One turning vector, and how many steps it has turned:
The counts run from 0 to 251.
[ 92 130 144 114 147 110  88 172 156 149 141 116 132 128 115 106  71 105
 106 109 133 152  71 104 130 104 151 110 144 158 179 140  99  84 117 101
 122 121 143 112  97] | 230
[141 125 185 106 173 102 105 135 124 132 142 163  95 133 137 142 115 121
 108 185 110 127 119 133 117 150 154 148 117 145 114 111 143 135 174 120
 142  91  65 105  83] | 145
[122 135 162 103 146 129 106 118 126 116 141 105 131 129 104 142  63  98
 119 128 168 156 113 171 130 147 164 139 165 182 179 146 124 107 160  93
 122  99 107  99 106] | 73
[134 151 168  91 137 150 109 163 132  95 108  85 127 124 116 126  98  80
 133 112 166 144 100 160 160 110 176 135 166 170 146 169 133 114 155 108
 123 106 101 105 109] | 75
[142 140 138 126 135 157 100 110  90  86 176  98  85 152 167 127 110 156
 182 136 113 139 154 141 168 166 150 114 108 140 153 117 104 117 165 126
  98 139  87 134 102] | 17
[143 135 158 122 118 121 129 132 138 107  79 128 158 118  74 148 146 171
 105 163 123 117  72  69 124 140 118 146 125 140 144  97  85 135 161  94
 116 117  75 110 144] | 207
[107 169 150 125 150 115 116 135 144 161 154 110 125 157 165 135  95 118
 142 117 106 136 122  99  95 172 130 103 143 143 189 133 111  81 155  78
 107  93 111 112 110] | 238
[109 173 127 128 141 138 100  93 110 114 202 138 145 161 149  94  99 133
 139 135 134 127 123 102 130 122 162 119 100 165 134 153 100 111 109 116
 105 125  77  78 117] | 166
[153 148 140 135 134 106 125 139 126 101 151  80 145 141 135 120 112 154
 168 130 159 154 123  76 172  92 156 122 155 170 129 138 143  85 110 100
 171 157  97  92 104] | 177
[112 179 160 105 159 121 127 140 133 140 146  93 128 144 175 131 104 110
 147 137 103 141 123 107  86 162 148 105 130 152 173 159 120  80 150  92
 126  81 117 104  97] | 239
[147 147 140 122 119 138 129 167 137  91 131 103 133 119 108 103 110 144
  97 190 126 139  61  92 139  77 154 132 135 135 161 138  95 116 109 115
 156 139 162  90  92] | 55
[135 138 129 146 134 110 122 110 129 112 176 113 134 147 144 132  76 159
 174 138 165 156 117 109 163 115 130 113 138 163 171 118 140 100 112 100
 161 172  88  93  91] | 175
[118 107 167 102  93 158 126 186 121 108 110 108 109 122 131 125 121 183
 146 167 122 173  76 122 133 114 117 100 156 166 148 145 153 127 161 119
 148 153 132 125  91] | 129
[118 149 122 117 126 127  87 168 135 135 167  99 140 141  97 119 146 154
 128  95 137 130  64  73 125 131 190  93 114  79 128 120  96 138 128 125
 150 151 134 132 105] | 107
[158 153 122  97 139 109 124 149 101  98 161  87 113 106 141 132  88 173
 171  97  78 125 118  87 158 157 132 114 148 162 138 143  97  81 129 127
 123 157  99 110 131] | 185
[ 99 161 111 163 149 135  76 101 117 124 177 151 122 180 129 100 115 133
 134 159 110 131 119  83 122 142 123  99 110 109 168 122 112 141 132 106
  88 129  67 102 131] | 163
[131 159 146  95 155 138  88  91 156 120 140 108 120 112 177 143 106 128
 129 105  94 101 117 115 137 167 153 121  67 130 157 168 110 140 152 134
 112 125  65 126 103] | 91
[136 141 142 123 156  82  91 147 142 139 148 165  89 164  99 104 101 129
 114 143 148 107  73  99 152 137 148 119 123 119 145 129 116 163 149 159
 126 120  47 114 133] | 154
[124 130 114 128 134 119  94 142 114 109 160  94 118 110 128 144  68 177
 160 125  86 161 114  83 161 153 130  95 163 125 170 124 113  97 138 133
 111 175 131 129 122] | 183
[150 166 176 107 145 136  98 112 155 125 130 103 155 123 164 146 149 107
 146  89 140 113 123 102 128 108 177 140  79 115 105 132 117 136 154 103
 137 131  63 125  77] | 95
[136 142 141 134 117  92 116 119 100 113 171  90  98 177 129 108 103 152
 153 164 138 130 117  74 154 140 137  97 146 171 172 186  93 112 132 132
 115 134  87 118 128] | 9
[171 163 186 101 115 133 132 117 123 105 134 116 162 118  81 164 101 142
 123 115 129 128 109 118 134 125 174 184 182 127 116 106 119 154 174 131
 132 132  96 109 120] | 198
[128 166 161 157 118 117 123 177 120 124 140  89  96 172 132  99 131 114
 159 175 163 150 108  86 142  85 156  86 170  97 145 133 149 130 151 137
 135 135 100 107 105] | 4
[156 137 162 124 147 133 104  97  91  89 159 100 136 154 129 152 128 146
 170 118 146 146 164 118 165 137 167 158 144 164 101 114 133 112 162  95
 129 130  58 119 113] | 21
[115 128 148 123 153  96  84 154 134 114 128 148 106 140  84 134  99 103
 114 172 149 129  94 116 134 114 121 123 139  87 131 133 132 170 160 147
 119 149  40 116 113] | 152
[125 139 151 151 122 114  95 147 128 113 144  79 156 137 111 133 109 148
 165 125 138 181 128  58 163  89 157 111 188 132 133 114 134  96 120 100
 129 172 126 118 110] | 179
[149 139 150 106 113 151 144 151 137  80  97 119 143 114  99 149  96 164
 133 154 121 143  49 132 149 128 108 141 130 124 176 108  94 171 161 154
 134 159  97 138 111] | 203
[122 163 118 174 134 141 109 121 128 110 164 115 120 119 151 122  87 139
 160 145 149 157 126 134 158 119 150  81 122  95 158  96 169 123 143 113
 129 175  82  81  90] | 172
[125 139 146 115 130 161 125 162  99  98 140 105 109 143 124 118 106 110
 124 146 118 143 113 144 121 118 140 130 124 152 164 112  50  70 143  57
  90 107 141 109  86] | 65
[150 130 113 143 109 110 118 153 119 110 150 109  78 129  79 120 106 151
  90 134 102  90  89 101 145 137 147 110 141 102 170 128  76  99 143  81
 101 130 112  76 135] | 60
[100 138 113 121 126 142  86 155 134 130 168 106 140 147 107 129 127 158
 133 107 133 148  66  83 123 137 167  83 109  76 148 104  90 139 136 120
 133 169 138 144  95] | 108
[127 138 147 135 137 143 104 109 142 131 142 162 135 114 106 131 108 126
  83 125 141 113  97 142 125 125 171 139  89 132 146  76 100 106 153  55
 111 113  82  75  98] | 218
[155 121 133  99 143 114  93 128 122  83 139 119 148 123  95 153  95 164
 161  89 128 142  96 113 180 133 126 151 146 159 132 128 122 146 142 137
 141 181  55 130 134] | 29
[117 139 137 106 138 184  94 136 128  75 109 132 139  98 128 103 134 144
  83 175  85 126  73 125 131 118 143 128  82 132 151 141  74 144 133 112
 103 116 124 108 119] | 212
[123 172 188 109 131 151 111 123 129 124 156  80 136 169 171 126 110  92
 149 111 114 137 143 124  96 118 158 134 146 152 162 176 103 101 148  96
 107 109 127 126  86] | 241
[150 168 161 105 143 133 133 165 102 102 132  89 148 108 132 151 121 152
 175 114  80 144 137  86 127 140 150 129 156 135  96  90 102  69 159 108
 107 131 104 112 119] | 188
[107 181 113 131 163 124 102 101 111 111 182 139 136 152 151  98 105 139
 134 169 124 121 120 101 127 150 152 105  91 155 146 154 115 114 114 124
 110 117  64  74 125] | 165
[136 148 129 116 142 123 131 164 112 116 144 110  98 123 121 107 107 138
 108 148 114 122  87 121 134 150 168 112 119 158 163 109  70  62 144  84
 111  77 134  86 110] | 63
[142 145 141 105 154 106 116 160 129 103 109 125 163 103  92 150 119 166
 158  97 127 149  88  74 168 140 142 134 145 147 100  94 129 118 148 139
 135 149  53 115 150] | 31
[105 146 136 105  94 194 106 126  93 110 189 107 135 154 130 110 112 159
 128 123 105 146 105 163  99 140 163 112 137 134 144 154 136 140 149 100
 143 160 146  96  89] | 119
[107 142 183 106 139 136  89 130 155 124  85  95 159 132 139 139 138 106
 147 117 121 150 110  63 131 122 138 129 135 160 154 162 102 116 155 110
  83 110  83 156 125] | 85
